(in the rows, 128 means zero)
Rotation paths and how fast each direction turns (degrees per step):
Each turn is a multiple of 5 degrees from 10 to 175, or 0.
Each row of a path follows its step; steps can be skipped.
Rotation 1:
step 0: [128 129 127 122 120 120 112 121 114 128 125 126 134 132 128 119 134 132
 122 133 116 132 130 129 131 135 125 137 131 135 127 131 135 124 128 133
 119 134 122 130 133 133 128 116 149 126 137 132 119]
step 5: [116 125 129 127 128 127 123 147 136 130 132 130 121 124 135 131 132 135
 126 131 110 129 118 128 135 123 120 123 132 124 134 138 135 123 130 135
 125 121 128 140 131 124 147 134 129 127 126 122 128]
step 6: [130 131 123 131 134 120 126 135 122 122 128 139 122 128 122 124 129 141
 121 126 133 129 125 137 137 116 136 132 138 130 136 131 123 116 126 116
 123 124 138 124 113 136 140 130 137 133 133 133 126]
step 7: [125 122 135 124 118 119 126 123 135 119 126 144 126 143 118 127 123 127
 133 122 132 124 118 125 126 124 127 124 130 133 135 120 121 125 122 123
 120 136 125 130 136 142 123 116 135 124 124 126 119]
step 9: [126 129 127 107 142 132 126 127 130 121 132 128 122 127 129 130 139 118
 130 124 122 134 135 126 127 124 139 142 136 140 126 135 131 119 132 116
 121 124 130 130 119 124 130 127 132 135 126 134 137]
step 11: [131 129 125 124 119 123 119 124 127 120 119 125 120 135 130 114 129 147
 123 133 127 138 132 128 135 135 127 122 127 121 115 132 138 123 130 137
 128 137 125 128 132 129 132 124 126 138 112 129 122]
step 12: [136 127 135 119 132 113 117 136 128 136 130 136 135 124 132 130 137 129
 127 128 125 141 122 119 128 118 129 134 131 126 124 131 136 119 125 127
 129 129 131 146 132 128 117 136 131 140 123 135 130]
step 13: [118 126 134 119 125 130 128 141 128 122 141 134 137 127 124 121 129 130
 137 130 117 117 118 129 138 116 128 136 129 122 136 129 137 125 135 127
 141 135 135 132 122 138 133 133 125 122 133 124 125]
Speeds:
[127 129 127 128 130 127 126 127 127 125 130 128 128 127 126 127 127 126
 129 127 128 126 128 130 127 123 130 127 128 128 126 125 130 129 128 125
 130 126 127 127 126 129 133 129 125 130 133 128 128] => 100
[126 126 128 127 129 130 129 122 129 125 127 129 126 128 130 131 131 127
 130 126 126 127 132 127 128 130 129 128 125 129 127 127 128 130 129 127
 126 127 129 126 126 126 126 131 128 129 127 125 128] => 55
[129 129 127 129 131 129 129 129 126 129 129 127 130 129 129 126 129 127
 129 126 126 131 129 126 130 128 127 126 128 130 125 127 130 129 130 128
 130 128 130 126 129 128 127 124 123 132 124 128 128] => 45
[126 127 130 128 129 131 132 125 126 129 129 128 128 131 126 128 125 132
 126 130 132 129 127 126 128 128 130 126 128 130 129 126 128 124 128 128
 128 129 129 126 126 129 130 127 127 129 129 126 125] => 95
[128 129 131 131 125 130 123 127 123 131 131 127 128 126 130 129 129 128
 128 130 125 129 129 127 129 126 126 126 128 127 127 127 125 126 130 128
 129 127 129 127 127 127 126 127 127 123 131 127 127] => 25
Rotation 2:
step 0: [134 135 116 132 133 132 124 142 132 116 132 122 132 128 133 130 127 133
 135 126 123 134 142 134 113 119 118 125 138 132 124 130 133 123 115 130
 128 132 111 126 126 127 129 127 129 123 135 135 125]
step 1: [123 133 129 125 127 128 136 139 124 118 135 125 129 122 136 134 110 127
 129 118 131 129 139 128 131 128 118 140 123 123 119 124 130 123 122 130
 125 132 125 132 135 138 139 115 127 116 132 129 118]
step 6: [117 127 121 127 132 127 129 143 130 116 129 124 121 118 127 137 117 123
 128 122 133 132 131 134 118 133 118 135 132 122 126 143 128 129 125 134
 132 136 123 130 134 117 120 125 118 124 140 126 127]
step 7: [125 141 125 129 138 120 128 131 127 117 135 122 120 121 129 136 120 121
 130 122 129 129 128 136 121 117 126 136 134 119 119 127 125 135 112 130
 124 121 127 139 118 126 129 122 130 131 123 138 116]
step 8: [127 139 127 124 122 119 136 139 134 122 127 122 134 109 140 131 122 128
 135 125 128 131 137 132 121 121 126 134 136 136 140 127 134 126 118 131
 123 138 132 123 123 136 121 127 126 123 126 136 124]
step 10: [124 143 125 117 140 119 126 131 118 119 128 121 127 123 127 128 119 124
 124 117 140 133 132 124 119 132 119 134 131 120 120 128 119 138 112 130
 127 132 133 127 129 132 127 118 134 129 128 133 121]
step 13: [121 144 121 124 128 122 125 128 126 123 126 115 131 119 123 131 116 134
 129 116 145 128 138 124 128 127 125 126 128 128 129 139 127 126 117 125
 130 126 133 130 128 134 126 118 130 126 143 138 120]
step 14: [125 128 115 122 129 130 126 122 131 124 126 128 117 119 125 134 121 123
 130 126 135 127 127 134 114 115 122 142 133 132 130 134 125 130 115 131
 119 137 126 111 128 125 128 118 126 117 133 135 125]
Speeds:
[132 127 128 131 131 126 131 127 131 125 128 127 127 129 126 127 132 127
 127 127 124 128 127 126 126 125 127 129 133 127 126 128 130 127 128 130
 129 127 130 127 128 131 128 129 127 128 126 129 128] => 95
[126 128 131 130 127 127 128 124 130 128 132 127 127 126 128 131 128 127
 129 125 130 128 130 129 130 123 128 128 125 130 131 130 128 128 127 127
 131 129 129 128 125 128 132 130 126 129 127 128 129] => 65
[125 131 130 127 127 128 131 129 128 124 126 128 129 126 128 130 129 127
 130 130 127 127 126 127 124 129 128 129 130 126 130 126 127 131 129 125
 131 129 131 130 126 126 128 129 131 131 127 128 131] => 25
[129 126 126 128 125 127 130 126 130 127 128 126 127 129 132 131 128 131
 123 131 130 130 128 130 126 128 128 133 126 127 126 126 129 127 130 127
 128 128 127 127 128 126 128 126 126 128 130 126 129] => 135
[128 127 129 127 131 125 128 128 127 127 126 130 131 127 126 128 128 129
 129 128 133 128 129 126 126 130 130 128 129 127 128 131 132 125 132 127
 126 127 131 131 130 127 131 128 125 127 128 129 129] => 100
[128 125 127 125 129 131 127 129 127 126 127 127 126 130 124 130 128 127
 126 125 131 128 129 127 130 127 127 130 128 127 128 128 131 129 127 127
 129 131 129 127 131 129 129 127 132 125 128 125 131] => 85
Rotation 3:
step 0: [129 128 135 140 122 117 130 121 135 120 121 125 130 127 114 125 135 136
 125 128 130 134 117 131 118 127 128 133 128 129 125 116 132 130 125 125
 127 128 118 123 120 134 128 124 124 110 128 133 134]
step 1: [123 127 125 126 117 132 115 124 125 119 120 131 128 127 134 124 126 130
 121 139 136 138 124 129 112 132 129 134 126 135 121 135 129 126 121 137
 139 128 125 124 125 139 135 120 129 127 121 131 129]
step 3: [131 125 135 134 127 121 118 141 131 120 121 131 128 127 127 127 121 127
 128 125 137 120 135 118 130 138 129 126 135 138 126 122 137 136 134 130
 139 121 129 138 123 132 137 125 137 129 128 129 138]
step 5: [135 123 128 124 129 122 133 128 141 126 124 132 133 123 125 131 120 128
 117 131 136 125 121 118 132 129 124 118 139 122 133 121 137 124 128 121
 125 121 122 116 117 118 134 125 118 131 129 120 129]
step 8: [134 124 128 125 136 130 134 129 123 129 114 127 123 135 132 122 128 137
 123 132 134 121 118 120 131 119 139 124 129 135 116 124 125 121 127 123
 135 123 127 129 137 125 130 123 133 115 137 128 140]
step 9: [136 132 124 118 125 120 125 130 124 119 120 130 124 133 124 121 130 138
 128 133 128 128 132 127 125 119 132 118 128 132 126 138 117 128 134 126
 130 123 129 134 130 130 126 124 123 114 126 140 109]
step 13: [116 128 129 124 134 125 119 125 122 123 117 126 132 128 128 136 124 135
 128 144 130 136 123 124 121 137 124 118 126 134 125 121 131 132 117 133
 128 122 132 118 121 130 132 127 134 126 127 126 143]
step 15: [137 121 140 129 125 120 120 131 131 134 125 129 125 142 138 126 113 126
 128 122 137 133 131 126 124 133 131 122 131 130 124 120 132 134 133 133
 135 135 122 124 112 126 132 133 130 125 125 134 134]
Speeds:
[130 129 125 130 130 130 130 124 132 127 128 128 129 126 127 132 129 129
 129 132 127 128 124 129 128 131 126 127 126 127 129 126 128 130 129 129
 127 128 128 128 128 128 127 129 124 130 128 126 129] => 55
[127 128 128 127 128 128 126 127 127 129 130 130 129 127 127 126 127 130
 125 129 123 124 128 129 127 130 128 129 129 132 127 128 126 125 131 127
 127 129 127 127 126 129 125 132 127 130 128 129 124] => 145
[128 130 127 125 125 129 125 127 130 129 126 128 127 128 128 131 131 130
 131 127 127 125 128 130 125 127 130 126 130 126 130 130 132 127 130 131
 127 130 128 129 129 128 128 128 130 126 128 125 124] => 145
[129 126 126 130 125 130 129 125 129 129 128 131 130 128 130 129 128 127
 129 126 128 126 126 126 125 127 130 126 126 129 128 127 123 130 127 125
 128 131 127 126 129 125 130 126 131 126 131 131 126] => 40
Rotation 4:
step 1: [129 120 124 126 130 137 125 125 111 134 126 126 131 121 129 125 124 126
 131 124 116 125 131 127 135 134 131 128 121 136 139 111 129 139 129 122
 124 117 133 124 120 122 126 119 136 129 124 111 126]
step 2: [129 120 132 115 127 127 134 136 112 137 134 125 122 121 134 116 124 130
 123 126 142 114 131 120 126 135 138 129 129 135 134 133 135 132 119 130
 127 116 129 124 126 126 119 134 132 136 124 129 127]
step 4: [116 120 127 126 129 126 131 119 129 126 130 129 117 123 122 133 127 134
 111 143 130 127 125 127 132 145 127 126 131 139 131 114 128 128 124 127
 121 131 129 139 116 126 128 134 140 120 123 131 124]
step 6: [126 115 120 130 128 134 118 132 118 129 121 126 127 131 130 131 126 113
 131 128 120 137 119 127 124 125 130 135 125 131 123 108 131 131 130 128
 121 124 137 127 121 134 131 122 141 134 122 112 125]
step 7: [124 121 131 121 122 126 130 130 120 139 130 126 124 124 128 116 111 123
 125 130 141 114 127 135 123 135 134 130 123 137 123 120 119 132 121 126
 129 116 140 132 130 128 129 130 134 140 130 115 128]
step 8: [122 139 129 133 125 140 139 138 118 132 126 130 122 114 137 119 133 126
 130 135 135 131 140 125 120 124 132 138 114 131 128 121 133 129 117 131
 127 126 140 124 131 128 123 120 127 136 119 131 128]
step 10: [122 127 129 116 125 133 133 126 123 127 134 138 126 123 117 120 130 131
 122 128 128 123 126 132 121 139 130 126 129 148 136 130 135 122 134 126
 119 130 130 131 123 133 110 136 121 131 113 126 134]
step 16: [128 130 121 126 131 140 125 129 122 119 122 120 126 125 125 130 126 121
 120 125 128 128 123 130 123 128 134 140 120 130 136 130 137 131 127 129
 114 129 143 128 122 130 115 121 138 136 109 119 130]
Speeds:
[125 129 129 129 128 125 129 131 129 125 127 128 129 126 129 127 129 127
 127 131 130 127 133 128 130 129 127 127 126 128 126 125 128 125 127 127
 127 130 128 128 130 127 127 130 129 128 131 133 127] => 70
